(in the rows, 128 means zero)
Named turns come first, each shown by rows before and after it. Which turns, in which order, take the first row of each pair that follows to the second? Write the first one first, as in the answered first pair.
K:
[ 79 178 162 151 144 162 129  99 113 148  71 126 148 108  90 137 151 117
 143 137  93]  ->  [112 178  68 194 146 166 149 115 128 140 110 104 126 116 106 149 134 158
 126 139 153]
[133 133 125 135  90  74 104 147 149 123 133 115 119 145 104 149 152 131
 139 165 145]  ->  [120 143 154 124  91  80  96 137 145 128 112 122 129 136 100 141 163 119
 145 168 127]
[129 126 148 105 139 163 156 119 119 136 132 140 145 126 135 123 108 117
 111 111 117]  ->  [136 129 123 117 140 172 158 122 122 135 138 132 143 122 137 123 105 126
 111 108 129]
G:
[144 108 137 104 146  95 122 134 113 117 179 152 130 141 145 114 105 120
  95 123 144]  ->  [131 104 149  96 138  87 111 104 115 125 155 157 119 144 144 119 110 116
 108 102  99]
[114 129 138  93 108 118 140 120 104 116 127 144  93 115 136 156 142 153
 134  98 110]  ->  [118 138 140 104 123 124 155 153 104 106 153 132 104 110 132 162 141 152
 129 116 150]
[138 128 104 126 122 132 142 103 136 128 137 120 120 148 151 106 124 128
 140 104 110]  ->  [102 148 155 130 146 134 149 105 124 127 134 122 126 144 135 129 128 112
 144 119 130]
D:
[146 129 110 126 119 162 129 124 141 130  95 138 145 108 133  88 137 128
 130 116  93]  ->  [121 159 108 156 154 171 154 137 136 129 115 124 137 109 124 126 132 132
 126 124 147]
[106 167  84 169 176 163 150 123 131 138 139 102 102 112 108 159 123 151
 120 127 189]  ->  [144 122  70 126  98  92  86  78 158 151 104 108  83 133 108 130 149 155
 134 108  95]
[164  83 143  80  87  73  98 102 128 132 131 139 124 152 148  91 127 122
 112  94  77]  ->  [134 118 169 109 171 173 171 151  94 117 168 144 162 124 157  90  97 112
  91 104 154]
[121 101 158 129 159 186 164 154  93 102 159 137 164 139 137 129 107 122
 131 153 160]  ->  [108 107 121 151 127  98 126 114 112 122 146 108  98 167 111 197 120 145
 149 165 170]
B:
[125 133 122 131 135 149 132 129 128 125 112 143 116 120 146 129 112 146
 134 108 118]  ->  [125 128 138 122 129 143 131 128 126 125 107 144 121 121 149 124 113 140
 135 109 110]
[155 119 102 123 127 150 158 131 116 132 151 136 157 135 150 136  89 169
 140 114 174]  ->  [164 128  97 121 117 172 151 132 122 127 130 143 176 113 143 111 100 168
 145 119 151]
[124  90 139 134 145 172 133 174 108 128 146 159 177 136 155  79 133 106
 129 134 146]  ->  [118  82 150 127 152 151 137 172 101 130 163 156 163 149 154  99 126 109
 124 129 167]
T:
[152 147 119 130 164 141 165 149  95 128 187 140 146 134 141  98 143 150
 121 119 174]  ->  [132 177 110 151 166 141 158 138  99 136 166 128 134 124 121 121 155 159
 127 127 184]
[130 135 121 150 163 176 146 139 104 127 116 115 149 111 130 115 131 130
 123 123 151]  ->  [135 133 106 152 157 178 148 140 109 129 114 117 149 110 131 113 135 134
 126 113 142]
[ 93 168 199 132 153 143 133 102  71 167 108 137 121 118  99 140 137 108
 178  81 124]  ->  [110 157 159 135 144 150 129  79  74 174  99 144 107 120 121 133 131 125
 178  52  91]
Then:
Between the rows of a pair lie 2 to 4 turns.
[113 138 170 123 143 101 137 136 127 125 150 120 131 142 110 160 131 113
 125 161 185]  ->  [114 124 149 108 119  99 102  76 131 142 101 138  99 153 120 151 124 119
 141 116 101]	G then G then T
[114 188 105 144 104  98  93  96 129 139  85  95 131  89  74 169 173 144
 159 154 117]  ->  [130 184 116 144 123 114 129 153 123 116 133  91 166  81  76 156 164 137
 137 187 187]	B then D then G then D
[172 116  22 136 125 131 145 135 146  99 182  94 145 179 175 110  93 192
 112 102 156]  ->  [134 181  31 178 160 204 158 138 139 100 126  96 172 125 145 100 121 185
 131 119 151]	G then G then B then T
[111 119 173 100 136 128 124 120 110 134 124 154 134 130 131 110 124 108
 125 124  99]  ->  [ 97 134 153 119 134  95 113 106 119 146 124 131 108 145 116 154 125 117
 130 133 120]	D then D
[104 147 141 140 134 150 139 111 120 139 102 137 122 127 109 152 128 131
 143 129 110]  ->  [115 125 161 118 118 109 126 110 120 142 116 140 118 146 113 150 131 125
 142 129 106]	G then D then T then G
[105 146 163 122 122  99 117 113 131 138 113 121 124 132  97 134 145 115
 151 143 144]  ->  [107 150 171 115 140 138 138 134 123 129 119 135 148 119 103 111 140 109
 143 137 141]	D then D
[123 153  92 204 118 120 119 137 115 122 115  81 145 108 125 143 158 146
 135 148 143]  ->  [161  92  90 170 121 129 147 151 101 105 165 101 154 131 177 105 113 143
 106 113 137]	T then D then D then T
[122 147  84 156 125 146 119 114 133 142 109 111 115 124 118 143 126 145
 127 111 135]  ->  [125 134 103 128 105 131 102 102 137 137  95 121 123 126 113 124 139 136
 128 111  97]	G then D
[124  74 105 115  97  89 119 128 149 162 147 129 113 137 147 118 156 133
 120 123 109]  ->  [ 76 135 131 149 150 171 151 138 130 162 121 131 142  94 127 127 158 117
 123 138 128]	K then D then T
[124 151  90 164 135 135 140 130 146 123 132  99 121 120 116 170 121 170
 139 129 141]  ->  [127 148  94 163 140 154 151 142 138 120 136 100 129 114 120 163 117 165
 136 125 148]	D then D then D
[129 115 166  90 130 136 135 110 112 120 130 139 134 158 148 133 116 118
 132  91  90]  ->  [156 104 131  88 119 136 136 125 125 115 148 138 141 154 161 118 115 131
 127  92 100]	G then G
[112 158 142 149 144 150 127 137 116 128 109 119 136 103 107 127 142 128
 134 133 137]  ->  [132 128 163 124 149 149 140 156 104 117 140 128 148 116 129 108 123 118
 120 123 145]	T then D then T then T
[108 128 131 142 148  93 153 145 123 133 174 101 107 148 126 183 109 137
 111 137 213]  ->  [107 100 176  99 170 157 173 121 101 132 157 148 131 144 163 127  85 113
 103  84 133]	G then K then D then B
[135 102 122  98  83  64  77 100 159 143 109 122 106 163 123 125 147 136
 129 121  86]  ->  [118 114 192  76 101  74  87 140 144 127 129 129 143 152 108 120 158 106
 123 154 117]	G then D
[110 169  97 123 117 193 114 125 136 118  72 160 138  94 123  91 145 142
 159 122  57]  ->  [135 155  79 131 147 204 161 189 124  92 153 144 159 100 144  91 116 149
 130 141 153]	T then G then K
[120 121 112 124 120  69 114  88 141 156 109 137  63 155  93 187 114 147
 135 110 127]  ->  [153  72 156  82 152 143 160 134 118 128 151 179 125 139 147 100  78 123
 100  79 111]	T then D
[101 176  87 154 137 206 156 106 117 128 102 132 135  99 113 142 143 131
 118 138 129]  ->  [ 92 180 147 137 138 189 156 133 113 118 110 136 160  98  97 135 157 108
 117 169 145]	D then D then G
[ 59 159 190 129 144 115 123  97 127 125 140 133 131 165 117 168 146 127
 117 114 119]  ->  [107 130 188 103 133 116 132 159 134 100 180 134 179 154 127 118 154 123
  98 141 144]	D then G then K
[118 179 135 130 145 128 127 163 122 117 145 114 154 120  84 144 148 138
 128 166 179]  ->  [ 89 181 163 122 138 125 101 112 119 137  97 126 133 125  79 152 156 125
 144 138 111]	G then G
[124  88 186  91 128  60 148 162 132 106 169 146 129 141 101 109 140  96
 133 158 156]  ->  [117  93 180 103 130  53 146 160 137 110 170 144 123 144  94 122 140 101
 135 163 164]	D then D
[139 144  93 184 150 158 161 155 104 120 153  97 109 115 133 114 131 146
 146 112 159]  ->  [145 121  82 174 137 127 150 138 109 124 161  98  85 131 143 129 120 152
 145  98 153]	G then K then G then G
[151 127 103 144 122 107  86 167 161 118 137 100  82 155 112 154 108 147
  98 151 174]  ->  [172 104 143 107 134 176 107 183 147 106 130 142 134 128 139  75  97 127
  89 129 118]	G then D then G then G
[ 86 163  93 136 122 124 136  94 130 134 112 121 159 131  75 169 152 123
 132 144 169]  ->  [117 125  99  99  99 146 123  80 132 138  91 149 179 121  96 106 150 116
 130 114  90]	G then G then D
[154 157  97 150  96 125  92  99 117 132  96 112 102 114  99 101 140 140
 145 122  99]  ->  [173 155  75 159 103 133 106 135 121 118 130 100 117 112 107  93 135 149
 135 137 148]	G then G
[ 93 149 145 160 168 168 176 116 142 123 131 118 138 122 168 124  93 123
 111 120 161]  ->  [102 138 103 162 133 110 141  73 162 143 113 104  92 149 163 156  99 145
 122 109 138]	T then T then D
[120 122 137 130 148 167 146 112 154 136 112 124 172 117 164  90  99 136
 143 119 110]  ->  [121 127 122 144 156 159 160 136 154 125 136 107 171 121 157 107  94 146
 139 137 157]	T then K
[160 154 102 143 102 140 101 138 138 126 101 120 156  86 113 102 167 135
 143 143 109]  ->  [131 175 109 167 158 179 148 150 117 126 132 116 150  90 126 135 137 135
 132 134 172]	D then G then T then D
[135 149 103 127 107 160 106 106 136 105 105 127 147 108 131  94 150 129
 147 146 101]  ->  [112 161 121 144 145 165 142 139 122 102 141 114 149 115 126 127 132 124
 139 161 168]	T then D
[124 112 123 114 117 107  90  91 142 134  81 128 114 119 126 105 137 125
 148 123  68]  ->  [131 122  57 160 146 109 124 117 145 132 131 100  92 129 137 147 112 154
 134 132 159]	D then K then D
[ 66 168 101 164 141 119 149 109 123 147 134 132 132 151 113 209 129 146
 134 165 190]  ->  [ 39 163 166 137 137 111 137  96 112 153 112 154 141 150 105 199 136 121
 140 162 149]	K then K
